One turning vector, and how many ticks it has turned:
The counts run from 0 to 1303.
[141 154 122 116 121 148 138  83 121  98 136 130 113 176 129 120 183  90
 156  99 145 112 110  97 156 146 143 172 127 131 112 105 126 109  54 134
 169] -> 845
[171 140 106  70 152 131 110 131 145 141 178 143 140 140  66 148 131 129
 129 123 132 113 115 138 117 105 182 117 139 154 129  99 128 157 162 157
 129] -> 148
[143 122 140 132 161 168 177 160 149 125 168 110 127  92  85 144  79 148
 139 161  97 141 146 139  90 124 125  85  96 142 122 172 123 125 167 109
 128] -> 1192
[142 149 175 136  92 164 116 125 132 106 159 105 148 104 113 108 124 138
 139 111 112 144 134 117 121  48 141 181  99 104  87  97 145 110 101  97
 138] -> 1291
[108 174 138 129 188 151 150 172 168 134 130 112 132 107 154 162 133  97
 114 126 168 138 111 166 100 107 172 134 109 124  62 154 123 141 150 127
 142] -> 1033
[139 138 114 106 159 132 170 112 154 119 150 110 133  78 101 162 129 135
 162 127 144  96  91 131 118 150 118 138 172  86  99 131 113 160 151 162
  86] -> 1174
[121 123 109 131 131 102 150 169 151 146 122  95  74 115  90 131 154 114
  92 115  98 122 105 168 152 148 137 137 112 120 129 134  99  97  84  89
 146] -> 504
[110 162 105 127 127 144 129 164 101 117 164 124 180 146 145 138 124 141
 129  94 153 136 159 154 116 134 152 162  69 134 149 173 170 134 105 117
 178] -> 459
[127 116  55 128 163 109  88 156 144 101 105 155 117 172 132 118 129 117
  89  89 122 179 150 161 125 107 122 135  96 169 124 116 109 158 137 130
 169] -> 783
[102 162 126 125 110  94  87 111 147 112  99 136 132 116 129 108 156 164
 155 110 134 118 145 112 124  54 126 131  95 126 144  61 110 142 119 173
 136] -> 1255
[122 157 137 175 132 142 159 147  96 103 161 151 132 123 130 155 133  77
  81  91 130 171  98 152  69 120 164 145 161 128  68 151 153 105 116 134
 122] -> 742
[128 110 160 144 113 103 131 172  73 118 170 108 155 113 111 126 105 124
 115 142 140 121 103 161 101 117 166 136 150 123 159 119 154 169 169 142
  61] -> 585
[ 93 122 104 147  94  90 174 162 115 149 142 145 137 157 103 123 177 165
 137  76  88 138 149 140 125 166 154  90 164 127 126 139 100 152  91 109
 146] -> 635
[123 121  66 137  87 128  89 148 126 114 148 152 127 111 119 164 153 129
 112 127 136 155 132 109  52 107 150  96 139 116 129  99 122 114 140 198
 130] -> 1218
[113 109 162 135  94 114 152 174 141 162 115  95  89 134  96 114 130 132
 160 148  85 102 129 152 160 109  73  82 114 122 147 113 103 137 111  86
  85] -> 962
[172 143 122 152 164 120 102 122 165 100  81 131 156  86 181 109 123 119
 162 116 142 122 138 140 161 133 125 184 103 124 136 116 162 122 148 111
  94] -> 695
[163 152 160 158 126 179 114  77  74  97 155 151 127 111 152 102 114 101
 146 182 156 118 134 102 158 127 120 140 138 141 119 141 129 166 134 150
 139] -> 281
[107 119 101 140 120 182 106 179 136 123 143 116 109 117 172 178  81  83
 177 173 132 139 117 154 152 148 115 122 140 135 130 141 152 160 164 110
 122] -> 892
[141 151 146 120  98 128 169 149 132 137 135 101 204  92 112 112 123 159
 147  96 120 133 137 145 136 109 154 179 165  91 105 144 149 171 155 134
 103] -> 1167
[133 150 126 127 144 110  95  86 121 117 104 140 112 107 130  75 149 156
  91 146 166 112 139 145 165  99  64 173  97 118 149 101 107 148 107 150
 109] -> 379
[138 104 141 129 126  85 178 107 151 127  77 108 121  96 171  94 144 137
 195 155  87 122 165 129 148 154 167 117 120 119 117 114 126 160 119 120
  99] -> 1265
[150 151 150 148 100 100 117 123  98 135  91 151 100  95 126  95 101 140
 129 185  94 106 119 131 109 104 141 110 148 151 172  85 141 100 166 164
  80] -> 814
[105 171 144 134 138 155 154 156 127 173 133 150 102 105 160 152 108 113
 108 170 131 155 158 148  92 124 184  95 108 138 103 163 142 105 142 137
 170] -> 33
[105 152 128 108 107 151 118 114 150 140 100 122 132 165 126 142 147 126
 175 140 134  90 164  66 141 134  89 106  78 113 155 124 121 104 107 160
 149] -> 227
[141 114 130 108 138 107 160 151 179 158  94 100  95  97 129 107 145 137
 201 152 112 112 135 157 138 113 134 103 127 132 127  96 108 140 138 130
  59] -> 1261
[172  92 116  62 100 116 137 114 122 147  98 111  97 131 150 108 137  95
 167 172 100 137 140 116 123 122 126 128 140 108 148 125 122 160 138 185
  72] -> 683
[169 166 162  64 115 180 131 157 136 142  99 132  77 108 164 135 141  78
 149 146 135 127 103 127 160 118 153 157 125 120  96 123 111 104 128 129
 154] -> 1139
[130 123 181 133  72 128 125 160  97 150  92 106 113 126 140  99 140 136
 109 143  90 102 161 112 163 144 100 111  80 102 167 169 118 124 121 120
 157] -> 667
[105 114  96 123 118  93  96 130 109 160 167 113 139 163  64 152 146 144
  91 135 157 115 144 116  89  86 166 124 130 122 169 108 144 138 135 188
 108] -> 919
[ 64 104  96  95 157 109 159 107 126 117 145 106 107 134 134 192 119 116
 124 149 135 120 109 128  80 140 147 124 148 102 122 117 138 183 142 164
 100] -> 14
[127 156 141 154 170 167 142 135 146 107 176 118 123  91 107 156  94 141
 130 139 145 147 151 124  89 110 117  95  73 131  97 159 127 132 136 123
 173] -> 1193
[131 154 100 140 153 111 141 130 136 135  57 169 126 112 159  92 142 172
  77 130 137 143 138 151 123 137 104 183 124 104 182 132 127 101 138 125
  86] -> 1240
[176 141  89 101 172 145 174 141 129 156 162 160  93 118  85 128 113 127
 105 160 127 136 123 177 121 162 133 141 149 162 133 159 125  99 125 111
 111] -> 610
[159 149 180  59 124 168 156 134 144 144 116 113 135 110 135 133 148 133
 128 110 124 134 146 102 104 103 131 161  70  67 110 167 142 128 124 122
 141] -> 1000
[129 116 166 134 122 116 188 138  93 156 154 110 183 152 127 115 141 124
 161 124 145 122 149 162 113 113 172 145 148 119 112 154 163 151 115 122
  62] -> 1163
[153 119 158 126 127 179 134 195 128 146 118 106 152 116 120 119 119 153
 118 148 145  93 110 117 141 119 148 165 144 103 161 153 147 119 170 105
  64] -> 130
[176 143 119 142 138 105 142 163 149 172 141 139 122  69 114 118 133 115
 110 132 112 169 164 175 104 149 118  88 120 107  90 186 117 116 143 152
 123] -> 1069
[185 107 138 147  79 105 133 115 130 122  78 141 123  91 137 102 142 137
 143 121  63 143 107  89 136 124 136 130 189 101 106 100 120 130 164 128
  90] -> 974
[110 147 159  78 151 186 116 134 117 163 171 152  94 175 132 156 165 109
 105 123 166 121 122 132 163 133 123 155 122  87 102 130 131 153  98 103
 147] -> 136
[100 100 108 201 139  77 131  85 126 145 119 100 122 166 122 121 138 121
 107 151 115 121 168 108 148 129 170  84 102 154 112 119 119 144 120 135
 162] -> 493
[162 164 157 178 119  82 138 110 122 103  75 118 144  77 169 101 102 129
 138 121  85 105 111 145 150 131 139 167 145 124 113 112 132 116 170 126
 137] -> 1273
[149 194 171 112  88 164 125 178 118 143 135 134 130  90 149 144 120 109
 163 119 125 100  75 150 160 115 145 158 149 122 113 104 141 100 149 115
 143] -> 270
[108 125 117 152 121 116 125 139  76 148 139 148  84  96 145  92 138 115
 103 191 158 170 146 199 137 113  87 144 120 127 151 137 109 151  84 138
  95] -> 48
